One turn moves every row onto another: examples first, then more rows asked:
rep: [-0.98  1.35 -0.12 -1.45  1.11 -0.89  1.32  1.53 -0.23  0.98  3.10 -1.04
 -1.86  1.01 -1.53 -1.77 -1.67  0.75  1.60  1.80 -0.07 -0.38 -1.58 -3.33
  0.09 -2.01 -1.68  1.30  3.41  1.52  3.16  0.87 -1.84 -0.78]
nifuz: [-1.24  1.66 -0.67 -2.30  0.57 -1.30  1.08  1.92  0.32  1.24  3.22 -1.65
 -1.01  0.08 -0.85 -1.57 -1.90  1.42  1.80  1.89 -0.14 -0.47 -2.70 -3.20
  0.50 -1.43 -0.95  1.37  2.96  1.39  2.27  0.66 -2.01 -1.11]
topun: [ 2.06  2.21  0.63 -2.41 -0.20 -0.13 -1.22  0.98 -0.65 -1.49 -0.04 -1.07
 -0.46 -1.50 -1.74 -3.83 -2.65 -0.94  0.47 -1.10  2.42  2.18  0.20  1.51
 -0.01 -1.18  0.19 -1.58  0.39  1.55  0.50  5.74 -0.73  0.10]
kevi: [-0.40  0.00 -0.44 -0.45  0.84 -1.67  0.44 -0.09 -2.09 -1.60 -1.46 -2.08
  0.21 -0.97  2.65 -1.40 -1.52 -0.74  1.08 -0.06 -1.77 -1.63 -1.27 -0.51
  0.83  0.13 -4.29  0.07  1.20  1.15  3.63 -0.69 -0.47  1.60]
nitir: [-1.09 -0.04  1.92  0.81 -1.32  2.82 -0.11 -0.51 -2.79  1.02 -2.86 -2.08
 -1.69  0.90 -2.01 -1.21  0.64 -0.75  0.43 -1.07  0.89 -1.39 -0.30  3.39
  0.15  0.42 -0.23  2.76  0.15  1.66 -2.17 -1.25  0.13 -1.95]
Basep: [ 2.68  1.52  0.16 -2.28 -0.29 -0.18 -1.30  1.01 -0.73 -1.98 -0.17 -0.78
 -0.45 -1.06 -1.58 -4.07 -2.70 -1.12  0.68 -1.33  2.30  1.43  0.74  2.28
  0.10 -1.09 -0.58 -1.61  0.58  1.95  1.11  5.22 -0.79  2.11]
vomol: [-0.77  0.14  0.14 -1.06  1.11 -2.31  0.69 -0.51 -2.27 -1.92 -1.08 -2.10
  0.44 -0.89  2.62 -1.67 -0.30 -0.22  0.90  0.60 -1.51 -1.86 -0.96 -0.14
  0.62  0.43 -3.64 -0.16  0.98  0.92  3.55 -1.44 -0.16  1.24]
rudo: [ 0.17  1.34  0.16  0.04 -0.03  3.16  1.59 -0.63 -0.46  1.59 -0.43 -3.33
 -3.08  0.15 -2.55  0.58  1.17 -1.99  3.05 -1.38  2.00 -0.86 -1.13  1.49
  0.69 -0.25 -2.38 -0.22 -1.53  0.25 -3.13  0.95 -0.80 -0.41]
zezo: [-0.89 -0.06 -0.46 -0.63  1.50 -1.36  0.90 -0.29 -2.75 -1.67 -1.98 -1.92
  0.47 -1.58  2.80 -1.56 -1.77 -0.64  0.86  0.24 -1.85 -0.72 -1.44 -0.26
  1.40  0.13 -3.21  0.01  0.43  0.88  3.47 -0.02 -0.24  0.03]
mizu: [-0.49  1.70  0.03 -0.65 -0.97  3.44  4.51  0.02  1.41  0.98  0.34 -0.53
 -3.31  1.24 -3.21 -0.69  0.40 -1.47  0.06  0.20  0.27 -0.44 -0.84  1.20
  2.26 -0.50  1.19  1.19 -0.18  2.91 -2.05 -0.53 -0.92  1.63]
suz: [-1.64  3.73 -0.36 -2.71 -2.23 -1.82 -1.78  0.30  1.81 -1.14  0.29  0.07
  2.75 -1.67 -0.62 -2.77 -1.44  1.52 -0.66  0.53  1.14 -1.18  0.56  2.46
  0.52 -2.05  0.12  0.20  0.49 -0.05 -0.69  0.22  1.38  2.71]
buk: [-1.68 -0.23  0.78 -1.13 -0.69  2.42  1.79 -0.37 -0.05  0.21 -1.40 -0.89
 -0.40  2.18 -3.90 -0.46 -0.52  0.51  2.24  1.46  0.55 -2.26 -4.32  4.22
  3.00 -0.57  1.31  2.14  0.27  1.49 -1.53 -0.22  0.24  0.93]
detub: [-2.42  0.32  0.35 -0.98 -1.13  2.33  1.50 -0.43  0.36  0.17 -1.69 -0.84
 -0.64  2.01 -3.70 -0.35 -0.08  0.16  2.25  1.45  0.63 -2.79 -4.13  3.76
  3.19 -0.28  1.36  1.81 -0.13  0.93 -1.66 -0.09 -0.27  1.08]
tiz: [-0.70  3.11 -0.61 -2.66 -2.53 -1.47 -2.99  0.57  1.86 -0.93  0.87 -0.20
  2.33 -1.30 -1.24 -2.84 -1.39  1.82 -0.18 -0.02  1.60 -2.02  0.81  2.44
 -0.50 -2.26 -0.74  0.51  1.80  0.08 -0.34  0.31  0.74  3.03]
feru: [-0.96 -0.22  0.87 -0.61  0.96 -1.26  0.85 -0.73 -2.20 -1.58 -1.21 -2.17
  0.51 -1.10  2.93 -0.90 -1.06 -0.49  0.44 -0.08 -1.20 -2.07 -1.63 -0.58
  0.81 -0.11 -3.60 -0.66  0.74  0.33  3.53 -0.66  0.78  1.22]
fak: [-1.13  2.79 -0.06 -3.02 -2.38 -1.66 -2.67  0.70  2.19 -0.66  1.11 -0.82
  2.51 -0.85 -1.62 -2.36 -0.42  2.09 -0.50  0.54  1.87 -1.10  0.56  2.08
 -0.25 -2.08  0.23 -0.10  1.88 -0.01 -0.04  0.64  0.94  2.92]
Papo: [ 0.39  1.71 -0.15 -0.02  0.10  2.84  1.23 -1.19 -0.21  1.87 -1.48 -2.94
 -2.93  0.38 -2.68  0.94  0.85 -2.12  2.57 -1.37  1.95 -0.87 -1.65  1.68
  0.42  0.08 -2.83 -0.93 -1.37  0.66 -2.59  0.37 -0.09 -0.64]
loze: [-1.28  1.10 -0.28 -2.33  1.35 -0.81  1.20  1.76 -0.10  0.70  3.58 -1.16
 -1.22  1.28 -1.72 -1.46 -2.40  0.75  1.56  2.28  1.00 -0.89 -2.45 -2.56
  0.18 -0.43 -0.99  0.70  3.30  1.15  3.57  1.35 -1.82 -1.16]
dez: [ 0.07  1.17  0.27 -0.20 -0.45  2.92  1.16 -0.90 -0.27  1.60 -1.71 -2.82
 -3.35  0.48 -2.71  0.53  1.03 -2.16  2.97 -1.31  2.15 -0.48 -1.95  1.64
  0.93  0.02 -2.40 -0.69 -1.59  0.12 -2.60  0.94 -0.51 -0.77]
zis: [-0.50  0.67 -0.66 -2.10  0.79 -0.95  0.45  2.19 -0.06  0.46  3.04 -1.39
 -1.29  0.87 -1.32 -1.76 -2.61  0.99  1.93  2.01 -0.13 -0.76 -2.45 -2.49
  0.25 -1.21 -1.68  1.62  3.92  1.78  3.20  1.08 -2.56 -0.39]
surut: [ 0.68  1.21 -0.27 -1.50 -0.93  3.36  4.32 -0.36  1.25  1.39 -0.32 -0.69
 -3.46  0.75 -3.25 -0.25  0.27 -1.44 -0.07  0.53  0.19 -0.86 -1.28  0.94
  2.08 -0.43  1.07  0.69 -0.34  3.50 -2.14  0.26 -0.74  1.90]
norof: [-1.84  3.41 -0.05 -3.47 -1.89 -0.89 -2.39  0.40  1.61 -0.58  0.93 -0.19
  1.89 -1.06 -0.89 -2.44 -1.21  2.41 -1.23  0.71  1.20 -2.39  0.97  2.34
 -0.75 -1.99  0.05 -0.12  1.36 -0.03 -0.64  0.63  1.18  2.30]
depe: [ 1.91  1.16  0.33 -2.33  0.09 -0.16 -1.56  0.86 -0.92 -2.06 -0.38 -1.15
 -0.46 -0.83 -1.29 -3.46 -1.81 -1.39  0.05 -0.80  2.67  2.11  0.87  2.36
 -0.11 -0.57 -0.11 -2.66  0.24  1.40  1.41  5.03 -0.47  2.05]
pilub: [-1.35 -0.25  0.45  0.12  1.42 -1.47  0.58 -0.71 -3.02 -1.58 -1.86 -1.43
  0.23 -0.51  2.45 -1.88 -1.19 -0.41  0.36  0.45 -1.86 -1.85 -1.14 -0.66
  0.76 -0.93 -3.33  0.44  1.14  1.19  3.89 -0.60  0.21  1.16]
Kud: [-2.56 -0.06  0.38 -0.61 -0.52  2.64  1.83 -0.35 -0.59 -0.17 -1.33 -1.31
 -0.22  1.69 -3.47 -0.38 -0.16  0.22  2.47  1.34  0.18 -2.82 -3.20  4.53
  3.17 -0.39  1.50  2.25 -0.08  0.74 -1.86  0.19 -0.48  1.05]
deten: [-0.75 -0.45  1.23 -0.45 -1.76  2.30 -0.41 -0.63 -2.76  1.64 -2.92 -1.67
 -1.46  0.89 -2.47 -0.74  0.44 -0.45  0.65 -0.24  0.87 -1.86 -0.19  3.64
  0.17  0.84 -0.60  3.00  0.00  1.66 -2.15 -1.52  0.74 -2.04]
Ver: [-0.04  0.64  0.00 -2.49  1.50 -1.11  1.00  1.82 -0.30  0.07  3.14 -1.39
 -1.90  0.53 -1.26 -1.69 -1.46  1.18  1.51  2.39  0.05 -0.41 -2.46 -2.27
  0.25 -1.04 -1.05  0.68  4.15  1.62  2.98  1.27 -2.55 -0.92]
Vin: [ 1.84  1.60  1.35 -3.12 -0.18  0.14 -0.29  0.78 -1.21 -1.73  0.13 -1.07
 -0.74 -0.74 -1.42 -4.05 -2.21 -0.87  0.43 -1.14  1.92  1.74  1.29  2.02
 -0.08 -0.42 -0.48 -2.11 -0.23  1.78  1.59  5.56  0.20  1.33]
Defas: [-1.74  3.57 -0.64 -2.53 -1.67 -1.26 -1.88  0.01  1.66 -0.89  0.85  0.06
  2.50 -1.08 -1.65 -2.54 -1.03  1.78 -0.01  0.87  1.54 -2.21  1.25  2.24
  0.05 -3.07  0.18  0.25  0.81 -0.13 -0.20  1.27  1.04  3.54]
sagil: [ 1.98  1.42  0.97 -2.06  0.07  0.07 -1.60  0.43 -1.60 -1.53 -0.13 -1.01
 -0.45 -0.95 -1.82 -3.81 -2.11 -1.00  1.22 -0.95  2.65  1.40  1.21  1.78
 -0.20 -2.05 -0.59 -1.67  0.02  1.03  0.86  5.85 -0.09  1.40]
Ligu: [-0.04  1.45 -0.28 -1.68 -1.27  3.33  4.25 -0.11  1.35  1.65 -0.32 -0.50
 -3.94  0.84 -3.38 -0.78  0.68 -1.68  0.38  0.09  0.41 -0.87 -0.98  0.81
  2.16 -0.12  1.18  0.86 -0.34  3.05 -2.00 -0.03 -0.95  0.83]
neseb: [-1.07 -0.42  1.41 -0.25 -1.70  2.49 -0.24 -0.78 -2.63  1.37 -3.38 -1.33
 -1.95  0.55 -1.87 -1.34  0.76 -0.63  0.37 -0.66  0.66 -2.13 -0.60  3.32
  0.49  0.79 -0.15  2.54 -0.21  1.82 -2.12 -1.56  0.53 -1.81]

neseb -> dez
rep -> Defas
Papo -> surut
Now find these:
loze -> norof
Kud -> nitir
zis -> tiz
zezo -> topun
Ver -> fak

